In the data rows, the value 128 means zero.
Some points, one per row:
112 122 105 127 215 109 117 108 115 123 107 112 127 112 119 113 135 154 114 123 120 133 223 127
119 97 103 106 133 127 110 109 130 241 131 119 110 151 221 119 103 139 100 108 115 111 175 96
124 158 109 117 103 114 120 127 117 227 102 116 106 111 121 179 109 115 108 124 133 193 107 134
135 98 135 104 100 105 121 116 157 104 155 148 168 222 121 143 116 143 128 140 108 94 111 100
115 129 134 141 135 112 119 130 122 119 109 189 103 126 110 149 116 203 108 129 125 122 111 115
101 105 116 118 105 186 102 131 119 141 141 111 125 157 165 119 134 104 107 141 121 143 171 109
142 129 105 138 125 161 115 102 112 112 122 105 116 110 118 121 124 99 128 114 129 255 108 161
117 143 110 128 154 128 119 115 117 124 125 105 115 125 114 186 104 101 113 102 109 142 205 171
152 217 116 123 142 106 143 107 106 163 108 120 121 123 117 123 102 162 107 109 116 117 107 165
132 127 120 138 108 168 133 105 136 106 130 107 128 113 121 132 151 107 126 109 115 164 138 158
124 123 163 209 184 116 117 118 156 105 126 115 116 115 117 104 129 119 108 109 132 104 111 152
118 225 110 129 110 105 110 105 133 157 111 135 107 115 126 104 156 110 132 121 141 184 101 126
107 143 118 105 156 165 255 103 102 115 107 111 115 110 116 108 113 108 106 124 152 107 117 147
144 133 119 127 112 107 118 107 111 121 106 120 104 113 114 163 225 190 127 120 100 111 110 170
109 107 116 101 136 103 161 197 117 103 144 105 217 112 113 147 116 120 132 136 111 112 123 134
108 98 201 119 95 255 121 103 108 123 115 138 104 126 146 104 107 102 101 102 102 97 152 98
147 131 124 172 122 124 138 130 128 126 134 114 124 126 113 110 125 161 111 123 122 108 131 127
109 100 109 108 126 103 140 135 176 102 133 137 155 115 112 183 124 141 132 131 114 130 119 138
107 101 117 121 116 105 100 104 133 149 145 132 111 136 126 255 113 126 119 111 104 101 122 97
14 more points follow, each with its number after it:
131 99 108 102 106 175 117 106 118 120 177 113 130 134 154 113 101 132 128 126 233 98 151 101 0
113 111 136 132 113 124 109 203 117 104 157 131 126 117 157 105 103 104 117 147 136 168 124 116 1
131 107 109 234 104 160 120 108 120 106 111 106 128 106 114 97 118 145 172 169 136 117 144 110 2
108 101 113 139 103 114 117 131 255 105 108 146 138 121 112 123 114 105 123 129 109 156 173 117 3
110 102 151 102 109 121 137 119 178 98 163 176 154 118 105 118 103 112 189 118 102 140 133 114 4
161 97 157 104 108 121 102 124 115 113 174 113 174 137 143 114 155 116 186 109 101 100 150 99 5
142 165 125 138 203 110 114 123 122 120 133 115 116 109 119 126 119 106 115 109 113 141 112 177 6
247 178 150 108 130 110 112 108 110 186 118 128 110 112 111 138 115 117 124 102 106 116 103 133 7
150 101 104 99 180 108 138 162 143 112 143 138 162 173 148 108 120 116 134 109 102 107 117 98 8
110 95 105 99 122 116 253 146 122 105 153 127 133 132 206 107 103 111 113 143 120 99 148 104 9
123 106 132 132 104 101 122 255 116 117 117 110 107 111 108 103 176 107 114 173 114 109 103 123 10
111 96 255 106 95 130 110 108 126 111 110 126 127 125 136 112 159 96 102 129 99 99 107 98 11
119 116 138 108 111 103 170 126 125 103 109 146 194 123 109 202 150 101 125 119 104 116 106 150 12
146 208 110 110 127 123 101 108 116 162 104 164 109 111 116 110 149 119 204 103 124 117 108 121 13
Which three of these numbered points are nearest to each point below, looking only along the 6 directions in which the first points spread most? Their numbers follow each, nearest first.
121 107 121 162 104 195 105 142 108 157 134 112 134 144 165 99 117 119 119 113 125 113 144 112 > 0 1 11
198 174 174 126 231 108 106 110 107 108 104 108 106 106 111 122 113 109 104 119 141 127 106 153 > 6 2 13
133 123 113 113 103 107 148 129 139 104 114 182 152 121 112 107 184 109 135 176 110 120 107 131 > 10 4 12
107 206 126 113 160 150 113 102 103 132 110 116 108 107 109 120 133 131 119 103 111 110 110 255 > 6 13 7
119 96 99 146 118 118 96 102 117 113 146 141 135 138 118 107 217 212 139 108 111 110 166 98 > 2 5 3
172 109 102 177 141 114 118 109 111 107 121 127 104 105 123 114 110 254 103 149 162 122 115 102 > 2 13 7
109 127 153 124 135 109 103 117 111 129 122 117 125 109 109 113 112 102 117 127 244 122 111 224 > 6 10 2
111 111 118 104 129 123 134 117 160 101 154 109 121 114 146 108 117 209 188 128 115 116 122 118 > 10 8 5
